In the rows, 128 means zero.
R: 4 groups of rows, each row roughly a mix of its group's hidden directions:
R (143 x 10):
[[122 143 115 132 150 127 157  75 146 113]
 [181 113 144 150 103 125 124 147 142 120]
 [137 154 130 118 114  96  85 150 143 148]
 [105 161  98  99 129 117 117 142 150 156]
 [149 159 131  91  83 115 123 133 127 136]
 [120 120 127 145 134 174 103 135 103 163]
 [111  87 158 138 130 146 118 164 120 144]
 [160 143  89 103 110 134 138  95 134 137]
 [104 151 101  89 154 120 138 108 141 111]
 [159 125 161 163 115 155 123 129 157 124]
 [137 110 121 151 128 154 112  82 108 102]
 [139  93 106 162 146 160 130 141 115 109]
 [109 109 132 172 127 159 134 150 108 105]
 [145 107 171 133 134 117 108 158 159 118]
 [ 69 147 115 119 140 124 135 116 130 103]
 [ 91 122 158 159 134 152  95 129 139 124]
 [172 136 117 116 134 120 142 109 170 110]
 [133 119  90  94 118 126 138 152  92 146]
 [152 152 133  84 125  85 131 134 136 128]
 [125 141  97 101 107 156 157 156 108 126]
 [ 88 144 121 135 142 173 140 102 130 134]
 [131 167 111 149 112 117 117  94 128  94]
 [132 112 135 149 123 140  97  82 106 104]
 [120 116 149 140 125 134  80 165 110 145]
 [113  98 117 166 131 168 123 149 113 118]
 [103 137 132 175 111 159 140 121 113 106]
 [143 156  97 151 109 133 128 129 114  83]
 [100  93 145 143 132 128 126 165  96 142]
 [128 131 103  82 119 148 168 140 117 128]
 [113 152 136 119 165 124 115  94 162 111]
 [112  85 140 150 130 144 111 162 110 144]
 [115  95 113 143 113 139 110  95  99 101]
 [121 121 121 142 128 182 120 131 104 163]
 [131 137 147 148 141 106 143  86 160 103]
 [112  88 127 118 136  84 100 114 139 130]
 [147 157 102 102 124 107 146  99 154 112]
 [165 139 117  83 120 119 150 120 138 155]
 [143 112 113 122  94 141 138 104 105  85]
 [113 146 124 124 145 149 165  83 148 127]
 [147 153 110  97 119 158 161 155 121 128]
 [124 157  89 119 115 142 137  82 121 131]
 [ 99  99 158 147 153 139 125 162 128 142]
 [157 140 100  99 109  99 135 108 151 110]
 [ 89 113 107 152 127 163 104 129 119 108]
 [149 133 121 101 129  78 138 128 149  99]
 [126 112 131 137 148 118  80  85 135 135]
 [159 148 117 105 130 106 156  98 125  98]
 [145 119 168 164  97 134 140 140 147 120]
 [165 111  87 122 113 109 147 133 101 129]
 [103 104 139 172 122 157 101 132 117 116]
 [104  91 139 153 153  91 121 128 145 132]
 [144 136 151 148 152 110 117  90 161 112]
 [ 92 124 133 111 109  85 129 163 129 131]
 [146 145 123  91 136  95 124  87 145 130]
 [ 80 134 145 143 124 154 122 111  98 148]
 [144 119 129 105 130  81 127 117 171 129]
 [143 144 111 132  92 132  75 121 134 134]
 [115 103 158 158 165 113 101 118 128 134]
 [140 146 118  82 120 108 125  86 137 119]
 [154 155 121  85 103 110 121 122 140 153]
 [139 104 121 123 119 164 134 121  83 100]
 [141 108 108 131 107 152 115  85 105 104]
 [166 139  96  98  99 121 131 103 130 134]
 [171 129 154 144 120 161 127 127 162 131]
 [148 134 122 107 120  84 148 129 152  92]
 [101 115 119 140 131 128 117 169  83 141]
 [121 162 153 150 135 101 110 121 163 147]
 [ 89 131 118 130 108 124 112 140  78 140]
 [136 130 133 143 120 113  72 150 142 154]
 [142 140 124  80 132  99 119  99 147 145]
 [106  94 155 149 146 134 122 168 118 138]
 [164 121 130 115 154 115 144 144 175 122]
 [174 132 102  98 112 116 132 114 155 127]
 [143 152 103 100 123 123 148  88 156 128]
 [ 83 140 105 110 133  97 137 126 120  98]
 [144 105 137 140 109 132  72 152 126 134]
 [143 143 103  98 115 110 150  91 154 120]
 [102 127 143 129 114 125  76 138 141 160]
 [128 110 133 166 163 120 116  90 134 107]
 [128  98 177 148 144 139 119 154 141 132]
 [157 146 106 100 133 120 156 101 160 127]
 [105 155 152 144 143  94 107 132 157 146]
 [121 100 125 143 130 127 129 169  81 138]
 [138 161 121 119 117 132 135  74 151 114]
 [156 155 103  93 112 154 155 137 130 125]
 [110  94 134 165 157 136 103 108 113 132]
 [122 180 104 129 102 130 144 101 129 118]
 [103  91 150 146 144 142 117 165 123 146]
 [157 158  94 121 124 118 122  86 141 124]
 [ 79 128 135 116 152 106 117 115 102 150]
 [163 143  87  99 109 107 134 116 134 121]
 [ 88 126  97 119 143 118 137 110  88 141]
 [163 125 105 103 122 114  93  97 134 112]
 [133 100 150 103 145 120 142 170 130 158]
 [132 123 129  99 115  82 149 151 158 132]
 [164 116 112 128 109 133  86  96 128 113]
 [155 132 127 114 124  81 140 125 153  95]
 [138 129  72 100 136 123 147 115 106 128]
 [142  96 164 134 137 111 118 172 142 122]
 [123 157  87 124 105 142 118  88 117 125]
 [110 107 144 154 124 134 112 160  83 131]
 [146 173 146 131  95 145 153 148 123 125]
 [159 128 113  96 110 156 157 134 108 104]
 [ 96 106 158 161 148 111 101 126 114 125]
 [101 110 162 123 114 142 122 161 127 165]
 [162 135 132 120 136  91 136 108 162 101]
 [115 119 122 159 119 145 101  86 105 107]
 [168 110 138 149 105 122 100 163 125 123]
 [ 92 153 112 131 112 137 127 107  83 137]
 [127 103 116 143 111 166 123 115  83 119]
 [135 123 159 123 133 117  76 161 134 137]
 [173 135  97 100 113 102 141 122 137 117]
 [ 87  96 124 131 121  90 134 144 123 105]
 [140 136 118  68 105 116 112 137 132 140]
 [145 147 142 114 147 119 160 167 154 147]
 [ 90 130 112 127 113 129 120 138  77 148]
 [107 105 139 159 131 148  93 148 134 158]
 [113 106 117 101 115  83 144 156 145 131]
 [147 150 154 116 129  93 141 146 166 143]
 [174 121  98  94 121 113 139 136 146 139]
 [112 147 132 131 152 120 131 164 151 173]
 [125 154 135 104 137 148 148 114 176 108]
 [114 114 147 169 163 126 100 103 132 131]
 [129  96 144 175 143 134 128 101 119 104]
 [121 102 165 163 160 106 132 140 139 135]
 [120 134 144 152 141  98 123 135 166 167]
 [157 109 155 135 112 119  89 163 129 120]
 [128 147 110 103 128 115 161 115 158  90]
 [146 156 119 114 131 125 146  86 165 112]
 [154 155  96  87 115 150 144 130 136 133]
 [124 138 116 124 130  84 142 115 147  82]
 [113 107 107 171 169 142 129 126 127 112]
 [149 162 112  89 109 107 137 157 129 131]
 [ 96 141 132  88 126 131 175 124 121 121]
 [ 92 105 121 121 124 106 138 173 121 149]
 [165 131 140 126 149 126 128 130 182 113]
 [108  96 145 148 172 134 152 139 132 147]
 [122 120 122 144 118 182 133 133 104 161]
 [123 104 176 155 136 128 107 158 131 117]
 [ 97 102 138 150 139 144 125 157  93 147]
 [111 108 117 171 146 160 135 158 122 139]
 [123 118 150 116 124  75 137 154 154 135]
 [170 129 153 153 117 148 129 125 166 116]]
the two rows of each list that fit no group, in list order (the others fit one group, some only roughly):
    j948: [144 149 134 144 134 146 171 166 133 148]
    j994: [134 148 137 110 145 110 149  93 169 111]
    j621: [162 151  98 134 141 115 163 122 133  98]
    j714: [121 139 104 126 153 147 159  81 139 121]
    j944: [149 140 167 129 138 125 131 114 178 118]
    j138: [179 145 102 113 104 121 120 110 133 113]
    j168: [106 106 153 154 165 107 115 144 136 153]
    j262: [ 94 146 105 115 129 158 164 101 125 125]
    j174: [125 147  87 103 120 127 131  82 113 134]
    j291: [133 107 134 145 113 152 119 136  89 171]
    j809: [114 122 142 142 101 140  89 169 125 147]
    j947: [114 147 105 105 131 126 172  98 147 111]
    j644: [170 121 105  99 125 102 158 128 144 131]
    j137: [117 117 142 137 115 154 101 158  99 163]
    j983: [148 140  80  95 110 138 136 117 104 127]
 | j174, j983
    j167: [116 113 128 168 123 164 132 156  97 131]
    j826: [104  91 147 144 151 129 138 164 109 143]
    j285: [150 171 129  90 129 116 111 131 149 147]
    j896: [ 93 122 162 166 148 150 119 139 132 117]
    j19: [103 107 132 185 140 151 123 128 119 126]
    j88: [154 136 137  87 136 110 124 105 168 134]
    j324: [137 157 140 122 120 118 136  83 161 101]
    j840: [100 109 160 161 151 152 111 149 127 138]
    j495: [122 123 125 101 136 101  74 146 142 139]
    j772: [119 112 146 169 171 112 126 104 136 119]
    j123: [121 144 113 147 128 177 103 107 100 130]
    j269: [101 142 128 126 131 133 170  96 156 106]
    j591: [149 139 123 127 143 135 163  79 152 128]
    j771: [137 179 148 102 124 111 136 150 145 143]
 | j167, j88
    j762: [154 156 106  84 119 103 126 108 137 125]
    j133: [ 88 125 105 127 142 138 102 134  88 147]
    j212: [129 111 162 133 102 118 108 166 106 150]
    j885: [136 146 112  83 134 129 167 116 154 121]
    j955: [100 142 155 136 146 126 102 148 164 153]
    j336: [159 108 114 102 135 118 116 162 162 146]
    j490: [112 113 141 187 150 130 112 123 120 117]
    j316: [ 86 137  89 103 135 119 144 123 105 117]
    j98: [151 140 145 123 128 118 133 116 179  93]
    j329: [118 140  93 131 127 156 122  79 109 128]
 | j955, j329
    j996: [ 88 142 117 140 140 132 153  84 131 111]
    j7: [105 100 151 139 133 130  78 117 135 150]
    j569: [141 144  93 116 144 144 162  98 147 110]
    j195: [129 156 107  78  97 121 118 123 129 142]
    j716: [123 130 127  86 115 137 152 165 126 161]
    j660: [148 102 144 119 149 111 131 179 144 138]
    j302: [130 103 131 139 122 181 116 119 106  99]
    j485: [133 157 136 134 137 121 131 102 185 123]
    j866: [139 145 110  76 128 119 135 154 146 151]
    j16: [131 158 102  99  93 150 143 149 112 126]
 | j302, j485
    j556: [119 100 122 162 137  90  94 136 115 123]
    j94: [135 113  83 115 102 158 130 104 110 114]
    j435: [101 160 138 137 116 127 160  99 115  96]
    j580: [146 104 126 165 135 152 124  81 133 123]
    j15: [173 139 111 110  99 117 115 105 149 113]
    j727: [117 113 124 131 100 144 116 173  93 145]
    j922: [107  87 156 123 164 119 124 142 134 150]
    j71: [ 99 106 156 151 155 145 137 155 115 148]
    j63: [120 133 140 140 100 127  71 104 140 125]
    j156: [158 139 146 124 137 118 145 121 184 131]
    j555: [138 155 122  81 134 130 139 162 145 149]
 | j556, j156
    j190: [116 161 136  85 104  97 114 124 131 116]
    j160: [139 151 115  85 100 137 138 135 136 165]
    j20: [134 119 116 157 144 181 140 120 105 144]
    j740: [ 85 121 149 148 141 162 111 131 101 126]
    j890: [115  97 142 175 161 137 117 115 133 119]
    j594: [156 142 109 127 136 106 148 103 159  93]
    j295: [158 136 104  89 128 105 136 131 166 127]
    j976: [128 123 114 156 102 147  79 146 122 111]
    j467: [129 155 121  75 117 104 126 138 140 151]
    j819: [121 149 163 123 130 134 121 173 144 160]
    j118: [155 141  92  98  97 133 145 108 140 113]
 | j740, j819
    j857: [154 124 164 137 111 165 112 151 150 140]
    j139: [ 93 145 156 153 144 136 118 104 156 107]
    j625: [123 114 125 121 131 152 113 142  91 177]
    j29: [127 106 148 126 116 109 102 170 104 153]
    j637: [ 80 121 153 140 139 145 145 133 102 151]
    j152: [ 82 144 107  96 131 132 162 126 126 121]
    j656: [159 134  89  98  97 126 123 113 131 110]
    j638: [123 124 143 127 132 164  89 158 115 159]
    j669: [160 116 139 153 102 168 153 131 141 140]
    j798: [164 146 123  84 117  98 124 107 135 119]
    j571: [159 126 116 128 136  96 164 157 153 141]
 | j656, j571
